[[ 73 -28 -40 -47 -85]
 [-35  73  13  50  17]
 [ -8 -51  21 -86  47]
 [-53  12   2 -47  15]
 [-27  15 -55 -82 -46]
 [-20 -26  10 -40 -57]
 [ 86  -3  65 -43 -24]
 [ -2 -65 -65  48  29]]
|
[[ 73 -28 -40 -47 -85]
 [ -8 -51  21 -86  47]
 [-27  15 -55 -82 -46]
 [ 86  -3  65 -43 -24]]

[[ 14  19 -43 -15]
 [  5  37 -41 -21]
 [ 26  17  -2  -8]
 [-27  12 -33  -6]
 [ 84 -55  88  89]
 [ -2 -22  35   6]
 [-52  37 -71 -45]
 [  9  18 -31 -20]
 [-47 -23  22 -12]
 [-45 -12  -1 -52]
 [ -9  41 -13 -47]]
|
[[ 14  19 -43 -15]
 [ 26  17  -2  -8]
 [ 84 -55  88  89]
 [-52  37 -71 -45]
 [-47 -23  22 -12]
 [ -9  41 -13 -47]]

[[ -78   89   70   53   63  -65   39   68  -14  -62]
 [  96  -62  -96    2   54   65   43    3  -85  -12]
 [ -61  -14   66 -108  -82  -20  -51  -73  102   57]]
|
[[ -78   89   70   53   63  -65   39   68  -14  -62]
 [ -61  -14   66 -108  -82  -20  -51  -73  102   57]]

[[ -96 -102   63  -47  -90   89  -63  -57 -100  -86]
 [  45   43  -61  -44   45  -37  -35  -39   43   44]
 [  -8   -4   -2    1  -11  -10    1    0   -6  -12]
 [  -2   -1   -5   -4   -3   -5   -3   -4   -2   -3]
 [ -12   -9    4   11  -15  -10   11   10  -11  -16]
 [  42   50  -32   10   37  -52   18   13   48   33]]
|
[[ -96 -102   63  -47  -90   89  -63  -57 -100  -86]
 [  -8   -4   -2    1  -11  -10    1    0   -6  -12]
 [ -12   -9    4   11  -15  -10   11   10  -11  -16]]

[[-13 -12   1   2 -17 -19 -46 -16  40  75  17  -7 -43   2  -2]
 [ 70  25   1 -22 -17  14  23 -16 -37 -31  17  61  62   2 -26]
 [  0 -12 -14  -4  -4  14  16 -50 -16  -4  78  28 -15 -44  -4]
 [  0 -12   1  -4 -44 -20  23  70  53 -11 -34 -24 -15   2  -2]]
|
[[-13 -12   1   2 -17 -19 -46 -16  40  75  17  -7 -43   2  -2]
 [  0 -12 -14  -4  -4  14  16 -50 -16  -4  78  28 -15 -44  -4]]

[[-52  -3  29  43  23 -50  43]
 [ 42  26  -9  -1   5 -36 -21]
 [ 40  12   1  10 -13 -36  39]
 [ 38  27  -3   8  15 -24 -20]
 [ 24  38  24  39  50   2 -10]
 [-33  72  36  39  63 -84 -31]
 [-42  31  46  99   3 -16  47]
 [ 22  21  -4   1   8 -51  -9]
 [-32  22  25  35  32 -60  13]
 [-30 -24  15   5  30 -69  40]
 [  2  -8  18  23  20 -57  38]]
|
[[-52  -3  29  43  23 -50  43]
 [ 40  12   1  10 -13 -36  39]
 [ 24  38  24  39  50   2 -10]
 [-42  31  46  99   3 -16  47]
 [-32  22  25  35  32 -60  13]
 [  2  -8  18  23  20 -57  38]]

[[  0 -25  -2 -22 -26  44   7]
 [ 51 -17  38  11 -20  19 -21]
 [ -6  20  26  51  21 -67 -15]
 [-57  21 -24   6  19 -36  15]
 [-88  65 -63  -7  57 -74  23]
 [ 21  13  19  28  15 -31 -19]
 [-10 -10 -62 -85 -13  79  33]
 [ -8   1 -31 -34   3  26  15]
 [-16  30   4  28  25 -56  -5]]
|
[[  0 -25  -2 -22 -26  44   7]
 [ -6  20  26  51  21 -67 -15]
 [-88  65 -63  -7  57 -74  23]
 [-10 -10 -62 -85 -13  79  33]
 [-16  30   4  28  25 -56  -5]]

[[  30   -2]
 [ -17    9]
 [ -58  -52]
 [  91    5]
 [  -5   10]
 [  26   20]
 [  32   -8]
 [-107  -13]
 [  17   12]]
|
[[ 30  -2]
 [-58 -52]
 [ -5  10]
 [ 32  -8]
 [ 17  12]]
